One vector is turned by the same rotation once a tick. Each row is the vector after some number of ticks, and that number follows the row.
The counts run from 0 to 296.
[-10.9  -4.3 -29.3  30.3 -11.4  38.0 -17.7   1.0  26.2   0.5  13.8  19.0
  -7.9  12.8  -8.0 -14.8   2.3   8.1  -6.1  17.8  15.3  -0.5   6.6  31.7
 -30.9   4.2  -7.3  -4.1  23.8   2.3 -12.1  -1.3 -10.7  33.5] | 117
[  0.9   0.0  -4.0 -16.5  22.7  -6.4 -18.3   0.7 -13.4   7.1 -11.4   4.5
  -6.2  19.8 -23.9  -3.4  18.9 -12.7  17.3 -12.0  25.4  -3.8 -30.1   6.9
 -23.6  -4.5   7.2  41.4  22.7  23.7   1.8  29.3  -1.6 -30.6] | 62
[ 10.9  11.0  -8.6  16.6   4.2  -1.9 -44.7  -8.2  -8.3   0.6   2.9   7.5
 -18.7  20.1 -19.4  10.1  14.7 -22.2   6.3 -11.3  28.7   4.6 -31.4  10.2
 -16.5  -8.4  16.0  35.2   9.5   3.9   2.2  32.7   2.5 -18.8] | 58
[ -2.3  -9.2  -7.4 -20.7  -6.8  13.9 -19.9  21.3 -22.1   1.9 -20.5  -5.9
 -10.8 -12.5 -22.9  -5.0  15.7 -24.7  10.2 -16.6  16.7  -6.2 -39.5  19.2
   1.5   6.5  -8.1  28.4  46.4   5.6   0.8  11.6  -7.0   2.2] | 276
[ -5.7  11.5  -6.7   3.8 -18.7  10.0 -18.2  11.9  -4.5 -44.0  -1.5 -30.7
  -3.2 -13.5   0.4   5.2   7.3 -13.5 -37.1 -31.0  18.3   8.9  10.4 -16.7
  15.4  13.4 -22.8  17.8  -6.2 -29.3  14.2   5.9  -9.4  11.9] | 216
[  5.8  21.6  -7.5  19.6   3.1   2.5 -40.6  -4.2   4.7  -7.8  13.7   0.4
 -19.0  11.9 -18.8  -7.8  -1.8 -37.0   3.2  -8.8   9.0 -13.1 -18.5  18.4
  -7.8  -8.2  11.8  24.8   9.6   9.9  20.6  43.0  20.3  -4.0] | 261
[ 14.0  -3.5  -9.7 -28.1 -11.3  -4.6 -13.0  35.7  -6.2 -22.7 -24.3 -13.8
  23.5 -22.7 -22.1   1.1  32.7  -8.0 -12.0 -29.0  -6.0 -16.6  19.1 -13.7
   1.9 -20.0 -23.5  19.1   2.0  -0.3  13.7   3.9  -1.8 -21.7] | 205
[ 20.0  13.5 -19.2  -7.8   7.1   5.1 -12.3  -1.4  37.2  -3.7  19.0  20.4
  29.9  19.0 -16.4   8.3  -0.4   2.8 -14.8  -5.8  -1.8   4.1  42.9   6.5
 -13.1 -13.8 -16.4 -13.3 -23.8   6.2 -15.5   7.1 -12.2 -23.6] | 161
[-16.6   0.9  20.9  -0.1  -1.3   6.5  11.4   5.8  -7.1 -52.2   3.3 -33.8
   3.7 -13.5  -2.3   7.9 -25.4 -17.4 -30.8 -18.4  16.2   3.5  -2.6 -12.3
  26.3  28.5   0.2  14.2 -12.7 -15.0  18.0  -0.8   2.6   1.2] | 10
[ 20.2  27.0   4.3  -7.0   2.7 -16.5 -30.1  -7.6   1.7 -22.6  15.5 -10.3
   4.1   3.3 -18.7  22.7  -4.1 -34.5 -10.2 -27.1  15.5   5.0  -1.6 -10.0
  14.8  -6.0   4.9  13.2 -26.7  -4.9  15.3  31.6   2.3 -32.2] | 230
[ -8.6  16.8 -18.7   7.3  20.1  19.4 -22.8 -27.7  16.1   8.4  27.4  23.6
  -9.4  32.0  -8.7   3.8 -19.2 -15.3  -0.1   3.3  28.9  11.2 -13.5  22.8
 -15.8  16.9   3.1   3.4  13.2   9.4 -16.5  29.6 -12.0   1.0] | 88
[-30.2   1.5  -3.2  23.4  12.3  14.4  -3.6  -4.4  -6.8 -27.1  -1.0 -16.9
 -19.7  12.2  -3.2 -26.0  -4.8  -9.1  -6.2  -2.1  19.2 -16.7 -18.2   7.6
 -19.2  12.3   6.0  42.4  22.4   8.0  25.9  27.6  16.3  10.0] | 49
[ 16.8  -2.5  -2.4 -26.4  10.0  -4.0  16.8  11.1  30.1  -6.2  12.8  11.1
  40.1   5.8 -25.9   3.5  -7.5   8.7   0.9   4.5  -3.1  -5.4  38.2   2.8
 -15.0 -13.3  -8.3 -14.5 -31.8  17.8  -4.2  -4.8  -6.7 -33.7] | 165
[-31.6   8.2   7.5   5.3  11.7   8.7   7.0   0.3  -0.3 -37.1   9.3 -27.3
 -11.2  -4.3  -5.2 -26.2 -27.0 -22.8  -5.9  -1.9  11.6 -20.3 -10.4   8.2
  -0.1  19.5   4.3  18.9  13.8   4.5  35.1  24.5  21.4  14.0] | 252
[  8.0  -7.2  -1.2 -15.3 -14.3   7.5 -22.9  21.9 -23.7  -0.8 -14.2  -1.6
 -10.9 -16.8 -31.4   6.6  17.1 -27.6  16.5 -14.1  21.5  -1.7 -45.8  17.8
   5.3   0.0   4.2  22.1  34.7   5.7   1.0   8.2  -4.4  -1.7] | 274
[ 19.0   0.8   3.9  12.9  -4.4 -21.0   0.6  19.3  18.7 -26.6   2.9 -16.3
  14.9  -3.5 -26.3   0.9  15.8   5.5  -4.0  -0.6  -1.1 -12.1  22.6  -6.6
 -22.6 -30.1   9.5  18.5 -43.2   5.0  27.3   1.9  13.4 -26.8] | 196
[-20.0  -4.6 -12.2 -26.2   4.9  24.3  -8.2   2.6 -20.1  -4.5  -8.2   5.9
  -5.3   0.3  -8.8   3.1   2.1 -14.4  -1.9 -14.9  34.5  10.1 -32.8   7.8
   0.9  29.8 -12.3  15.1  47.0   2.1 -16.5   7.9 -24.5   8.0] | 74
[  2.6   4.1   5.6  -4.2  16.8 -16.1  -8.8   8.2  -3.8  -1.5  -0.7  -9.2
 -10.7   7.7 -30.9 -13.7   4.3 -18.1  25.8   0.2   9.7 -18.0 -29.1  16.1
 -18.6 -13.3  17.8  35.6   8.6  27.7  23.2  31.4  20.0 -23.3] | 266
[ -7.1 -10.7   8.6 -19.5  -7.4  -6.8  20.1  31.9 -11.8 -42.1 -19.4 -38.5
  13.0 -25.4 -15.7  -1.9  14.0   4.6 -16.4 -18.2  13.9  -5.1   7.7 -19.1
   3.8   5.0 -13.4  21.5 -10.1  -9.3  23.0 -12.1  -4.4  -5.5] | 210
[-16.8  -0.9  20.8  -9.8   2.6   5.5  17.5   8.8  -7.8 -51.9  -4.0 -34.6
   8.6 -12.2  -2.1   4.2 -23.1 -12.7 -28.5 -21.1  12.8   0.6  -1.3 -12.1
  23.2  29.1  -6.4  17.5  -8.1 -12.3  19.6  -3.4   1.3  -1.8] | 9
[  6.0  16.2   4.2 -45.8  17.3 -13.2  -8.2   4.9  -6.5 -17.9  -1.8  -6.4
  18.7  -4.1 -20.0   2.2  -3.3 -32.0   4.3 -30.0   3.5 -15.6   2.8  -6.1
   9.7  -3.4  -6.1  14.2  -0.5  14.1  15.8  34.1  10.3 -39.5] | 235
[-12.5  -6.5 -28.4  27.2   3.1  27.3  -9.8  -1.8  29.7   2.6  14.3  14.9
  -4.4  24.2  -9.4 -21.9   3.2  18.2  -4.7  19.2  11.6  -3.7  10.7  29.5
 -42.4  -2.5  -9.1   4.5  15.9  10.1  -9.3   4.2  -8.7  23.1] | 119
[ -9.7   8.4 -14.0   6.2  28.2   9.8 -21.3 -16.9   9.8   4.3  13.4  -4.3
 -21.4  43.5  -2.9  -9.7  -6.0  -2.1  -4.9  -9.6  26.3  11.7 -20.0  25.6
 -18.5  15.2  -9.1  36.2  18.5   7.3  -8.5  27.6 -11.9   2.3] | 292
[-10.3  -5.5  -7.5   7.9  11.3   9.6  21.5  -2.3  30.5 -20.8  20.8 -10.5
  12.9  20.9  -1.5  -3.3 -11.5  32.6 -24.5   9.5  19.0  15.0  34.0   6.6
 -23.7  13.0 -15.5  -4.1 -27.5  -4.1  -6.9 -18.9 -23.7  10.4] | 152
[-11.5   7.0 -11.3   1.6  34.9   4.3 -16.9 -16.6  10.0   4.1  13.8  -4.6
 -19.1  45.3  -7.4 -10.0  -7.0   0.1   0.4  -6.9  25.9  11.9 -20.1  25.4
 -21.8  13.4  -3.5  35.8  11.0  12.7  -5.7  27.6  -8.9  -1.5] | 293
[  4.6   8.4  -9.9  40.9 -30.1  16.0 -13.4  11.7  25.8 -40.7  14.9  -8.4
   6.7 -13.3  -9.4  -1.0  -2.2  -3.7 -31.3   1.6   1.5  -4.4  34.6   0.8
  -3.5  -8.2  -3.8  -8.8 -27.1 -18.7  17.8  -3.9   6.2  15.1] | 186
[ -5.4   3.2  -4.9 -11.8  31.9   2.6   7.6 -16.3  16.4  11.7  23.5  22.7
   4.2  29.4 -22.1  -4.0 -19.4  -2.8  21.8  17.4  22.4   1.4 -13.9  23.8
 -28.7   6.0  15.7   2.0   2.8  30.2  -8.1  20.8  -4.9 -20.8] | 93
[ -3.9   7.1  15.3 -23.0 -15.2   6.3  -1.1  15.7 -18.0 -32.8  -1.0 -12.8
   5.0 -35.3 -23.0  13.8 -18.2 -43.2  -4.7 -17.6  14.9  -4.0 -23.5  -0.8
  30.4  18.4   5.7  -3.2   7.9  -3.9  17.2   5.4   5.4  -2.9] | 243
[-18.8 -20.7  -8.7 -24.9   2.7  29.7  18.4  14.4   6.2   6.6  -2.3  21.4
  14.8  -9.7 -26.9 -15.5  -8.2  -1.8  14.7  21.1  12.5 -12.9 -11.5  28.0
 -18.9  10.1  -3.1 -11.7  37.9  24.0 -13.9  -7.8  -9.8  10.5] | 106
[ -8.7   8.4  10.8 -18.7 -16.7  11.0  -6.8  13.5 -17.9 -31.6   1.1 -12.0
   3.0 -36.2 -21.8   9.3 -17.2 -45.2  -5.1 -17.7  14.3  -8.3 -20.5  -1.1
  32.8  17.6  -0.5  -3.9  15.0  -7.8  18.3   8.3   6.3   2.0] | 244
[  2.3   1.2  -6.8  16.9   3.9   4.3  14.7  -4.1  35.5 -22.4  28.3  -7.8
  11.0  20.7  -5.0   8.1 -14.0  26.5 -22.1  11.2  20.7  20.3  28.5   5.6
 -20.0   8.0  -8.2 -10.2 -42.2  -8.6  -8.7 -18.3 -21.4   3.7] | 154
[-15.3  -9.9  -5.2 -24.8   5.3  14.4  -4.1  18.7 -21.7  -4.1 -19.6 -11.6
 -11.1  -6.0 -16.6 -15.3  11.0 -14.2   8.8 -12.4  21.2  -8.1 -35.0  17.8
  -4.3  16.1 -10.5  33.5  48.9  10.4   1.2   8.3  -4.8   9.1] | 278
[-10.3   6.2  -6.2  -1.1  35.9  -0.1  -9.1 -16.6  11.6   5.4  14.3  -6.6
 -16.7  43.9  -8.8 -10.3 -10.8   2.0   6.0  -4.1  27.5  10.5 -20.9  23.7
 -25.1  15.2   0.7  34.8   9.4  16.8  -5.4  23.2  -9.2  -6.1] | 294
[-16.2   1.9   4.6  35.3   9.1  -0.6  -5.3  -7.5  -5.5 -21.1   7.3 -18.4
 -25.1  17.2  -8.1  -9.9  -5.5  -5.1   0.6   6.7  29.6  -1.6 -29.1   7.2
 -22.3   9.4  24.0  42.4   0.9   5.3  24.7  23.3  14.6  -1.6] | 52
[  9.5   8.3 -10.5  17.6   2.7  -7.9  -6.1  10.6  26.6 -25.1   3.6 -12.0
  15.0   8.5 -15.5 -16.2  13.5   6.1 -13.5  -3.5  -9.1 -21.6  40.5  -1.6
 -25.5 -24.1  -5.1  17.7 -30.6   7.3  26.0  17.5  16.0 -19.5] | 193
[ 32.8   1.9   2.9   8.2 -20.8 -16.4 -14.3  24.4   4.1 -22.5  -3.5 -12.8
  12.7 -16.1 -33.2  17.4  22.1  -7.1  -1.5  -8.5   2.4  -4.0  12.6  -9.4
  -5.2 -29.7   9.1  11.7 -36.3  -4.0  16.5  -3.1   3.3 -30.3] | 199
[-13.8  -7.4 -24.8  -6.8   2.5  27.5   6.7   6.3  23.5 -12.7   2.8  -3.2
  17.5  15.0   1.7  -9.0   1.5  25.7 -28.4  -2.0  13.0  10.9  34.9   7.2
 -18.4  14.3 -35.9  -3.9   5.4  -4.3 -19.6 -14.3 -30.0  19.7] | 148
